One turn sends every row of this set to another row. A few are shown first. Where does it send the rows asked after them?
q170: [  2 -16  -3  -9   1 -22   4  -3  -6  -2   0 -12]
q38: [ 11 -18   9  -2  -7   2   6  -6  -4   6 -15 -20]
q999: [  8 -20  -8  -8   2 -21   7  -5  -8   3   4 -12]
q236: [  4 -19   5  -2   7  22   2 -11  -2  12  10  -2]
q552: [ 14  -3 -19  -4  -2   5  -9  -9 -10  11   6 -28]
q653: [ 10   3 -27  -1   5  -1   5 -12  -4   5   4 -21]
q110: [  0   9 -24  -6   5  -6  -2 -13   0   3   0 -18]
q266: [ 15  -1  -4   1   4  15   8 -10  -7  14  17  -2]
q952: [  7   5  -5  -4   7  11  -1 -15  -4  16  16   4]
q819: [  0 -17   4  -4   8  19  -3 -14   0  14   9   2]
q928: [-12 -15  -8   4   2   4   0  -8  -3  21  -7   7]
q693: [-13 -15  -1   5  -2   7   6   1  -3  11 -13  -1]
q364: [ -5 -20 -10   7   3   6   4  -7  -7  23  -5   5]
q822: [ -1 -11  11  -9  -6  -2  -4  -8   1   5 -20 -15]
q669: [  5 -15  -4  -9   3  -6 -13 -22  -3  23  -6  -4]
q363: [ 20 -24   1   1  -3   2   7 -13  -8  14  -8 -17]
q790: [  6   5 -27  -4   6  -4   0 -15  -2   7   4 -18]
q623: [  2 -17  -8 -10   4 -23   1  -7  -5   4   3  -7]
q794: [ 3  6  9 -2 -3 15  9 -1 -3  0  4 -9]
q650: [ -3  -9   4 -13  -1  -7 -14 -16   2  14 -14  -6]
q763: [  1   6 -13 -10  -5   2 -14  -6  -4   4  -1 -28]
q719: [  4   7 -20  -3   1  -2   6  -7  -1  -3  -3 -25]
q384: [  5 -19  -4  -8   2 -21   8  -3  -7   0   2 -13]
q182: [ -6 -19  -2  10  -3   9  11   2  -6  13 -11  -3]
q42: [ 10  -1 -21  -7  -1   2 -14 -12  -8  14   6 -25]
q376: [ -2 -21  -7  10   1   8  11  -4  -8  19  -6   0]
q391: [ 17 -22  -6  -3   2  -1  -1 -20  -7  23  -3  -8]
q3: [  0  10 -20  -6   3  -4   1  -8   1  -2  -3 -22]
q111: [  3   4 -17 -10  -2   1 -17 -11  -5  10   2 -25]
q436: [ -3  11   1  -9   5   9  -5 -12   0  11   9   4]
q489: [  6 -18  -8  -9   4 -22   4  -7  -7   6   5  -9]
q244: [-5 11  8 -7  0 12  0 -4  1  2  4 -2]
q11: [-15 -13  -3   3   0   4   0  -3  -3  16 -12   4]
q532: [  0 -16  -5 -11   3 -23   1  -5  -5   1   0 -10]
q180: [  3 -19   9  -1   4  22   5  -7  -1   6   6  -5]
q143: [14  0  3  2  0 18 13 -3 -7  5 11 -8]
q741: [  6   2 -12  -7  -7   5  -8  -2  -6   2  -2 -32]
q357: [ -6 -13   7  -6   8  17  -6 -12   2  11   7   3]
q916: [  9   2 -22  -1   3  -1   8  -8  -3   0   2 -25]
q372: [ -3 -15  12  -4   3  21   1  -5   1   4   2  -4]
q199: [ -7 -12  11  -6   5  19  -4  -8   3   6   3   0]
q36: [ 13  -3 -15  -4  -5   7  -5  -5  -8   7   2 -33]

q623 moves to q489
q38 moves to q822
q763 moves to q111
Where do these go?
q357 moves to q819
q266 moves to q143
q653 moves to q916
q182 moves to q693

One turn sends every row of this set to another row. A few are shown first. Where does it send the rows asked after them?
q641: [-11  14   0  -4  -2  -4  -2   6  -5   0   6  11   4   0   1  13 -12  13
 -13]
q970: [  5 -22   1   7   1 -10  -5  -2   2   8   4  15 -10  -1  -4   7  -9  -8
  13]
q259: [  9  -6 -15   0  17  -6  -2   5  -3  10   7  -4  -1  18   7 -12  14   6
  11]
q189: [  9  -5 -12   1  15  -5  -2   7  -3   8   7  -4   2  18  10 -13  17   2
   8]
q620: [  1  -5  14   3   2  -9  -5   6   0 -10   3 -27  -8  -1   4 -12 -13  14
  -3]
q585: [  2  -5  14   3   1  -9  -5   7   0 -10   3 -26  -9   0   4 -10 -13  13
  -4]
q546: [  5  -3   2   0  28  -5   2   5   0   6   5 -12  10  11  -4 -11 -19  -3
   9]
q134: [-10  14   2  -4  -5  -4  -1   8  -4   0   6  10   6   0   3  12 -10  11
 -14]
q388: [ -1   9   7   6 -17  -3   2  -9   3  -1  10  10 -17   6  -5  -1  10   5
  -1]
q68: [  8 -20   2   5   4  -7  -8  -6   0   3   4  17 -10  -3  -3   6  -8  -8
  10]
q591: [  1  -5  14   3   1  -9  -4   6   0 -10   2 -27  -9   0   4 -10 -13  13
  -3]
q104: [ 11  -5 -13  -1  19  -3  -5   2  -5   5   7  -2   0  16   7 -14  16   6
   8]
q645: [-12  14   0  -4  -5  -6   0  10  -3   3   6  10   5   1   2  13 -11  11
 -12]
q804: [ -3   9   7   6 -18  -5   3  -7   4   1  10   8 -16   7  -4  -1  11   4
  -1]
q279: [  1  -5  15   3   1  -9  -4   6   0 -10   3 -27  -9   0   3 -11 -13  14
  -3]
q161: [ -2   9   7   7 -19  -4   4  -8   4   0  11   9 -16   7  -3  -2  11   4
  -2]
q46: [  1  -5  14   3   1  -9  -4   6   1 -10   3 -26  -9   0   4 -11 -13  13
  -3]
q451: [  9  -6 -15   0  17  -6  -3   4  -4   9   7  -3  -1  17   6 -13  13   7
  11]
q535: [-10  14   2  -3  -3  -3  -2   8  -4   0   6  11   4   0   3  12 -10  11
 -15]
q136: [  9 -20   5   6   4  -5 -10  -7  -1  -2   3  18  -6  -3  -1   4  -5 -11
   6]
q990: [  7  -1   6   1  28  -2   1   5  -1   1   4 -11  14  10   1 -13 -14  -7
   5]
q879: [-11  14   2  -3  -4  -4   0   9  -4   2   6   9   6   0   3  12 -10  11
 -13]
q213: [ -2   9   8   7 -17  -3   3  -9   3  -1  10  10 -15   6  -4  -2  10   4
  -2]
q665: [ 11  -5 -12   0  17  -3  -5   3  -5   5   7  -2   1  16   9 -14  17   3
   7]
q470: [  7  -2   4   0  30  -1   0   2  -1   1   5 -10  11  10  -3 -12 -17  -3
   6]
q954: [ -3   8   6   6 -19  -5   4  -7   4   2  11   9 -17   7  -5  -1  10   5
   1]
q998: [-10  14   1  -4  -3  -4  -2   6  -4   0   6  11   4   0   1  12 -11  12
 -14]
q226: [  6  -1   6   1  27  -3   4   7   0   3   5 -12  13  10   0 -12 -14  -8
   6]
q588: [  7  -1   5   0  30  -1  -1   3  -1   0   5 -10  12   9  -1 -12 -16  -6
   5]
q945: [-11  13   0  -4  -3  -5  -1   7  -4   2   6  11   4   0   0  13 -13  13
 -12]
q551: [ -3   8   5   6 -17  -4   3  -8   3   2  11   9 -18   7  -5  -1   9   7
   1]
q525: [ -1   9   6   5 -16  -3   2 -10   2  -1  11  10 -18   7  -6  -1   9   6
   0]
q445: [  9  -5 -13   0  15  -5  -1   7  -3  10   7  -5   1  18   9 -13  16   4
  10]
q856: [  4 -19   5   9  -4 -12   2   5   2  10   4  12  -4   0   3   6  -4 -15
  12]
q753: [  6  -3   2   0  30  -4   0   3  -1   3   5 -10  10  10  -4 -11 -18  -2
   8]
q833: [  1  -5  15   3   1  -9  -4   7   1 -10   3 -27  -9  -1   4 -11 -13  14
  -4]
q200: [  1  -6  14   3   1  -9  -4   6   1 -10   3 -27  -8   0   4 -11 -13  14
  -3]
q48: [ 10  -6 -15  -1  19  -4  -6   2  -5   7   7  -2  -2  17   6 -13  15   8
  10]
q184: [  8 -17  10   8  -2  -6  -4   1   0   0   4  15  -2  -2   6   4   1 -20
   4]
q713: [  3 -21   2   8  -2 -13   0   3   3  11   4  13  -8   0  -1   7  -8 -11
  14]
q307: [ 10  -5 -12   0  16  -3  -3   5  -5   6   7  -3   3  17  11 -14  18   2
   8]
q160: [  1  -6  14   4   1  -9  -4   6   1 -10   3 -26  -9   0   4 -11 -13  13
  -4]
q904: [-11  14   0  -3  -4  -6   0   9  -4   2   6  11   4   1   1  13 -12  12
 -12]
q500: [ 10 -19   8   7   2  -5  -8  -4  -1  -3   4  18  -3  -3   3   3  -1 -16
   4]
q507: [  6 -18   9  10  -4  -9   0   5   2   5   4  13  -1   0   6   4  -1 -20
   8]
q223: [  5  -1   4   1  26  -5   5   8   0   5   6 -13  13  11   0 -11 -16  -7
   7]
q661: [  5  -2   3   1  27  -5   4   7   1   7   5 -12  12  11  -2 -11 -18  -5
   8]
q313: [ -2   9   6   6 -17  -4   2 -10   4   0  10  10 -18   7  -6  -1   8   6
   1]

q585 moves to q160
q313 moves to q551
q998 moves to q641
Where do these go?
q223 moves to q226
q713 moves to q856

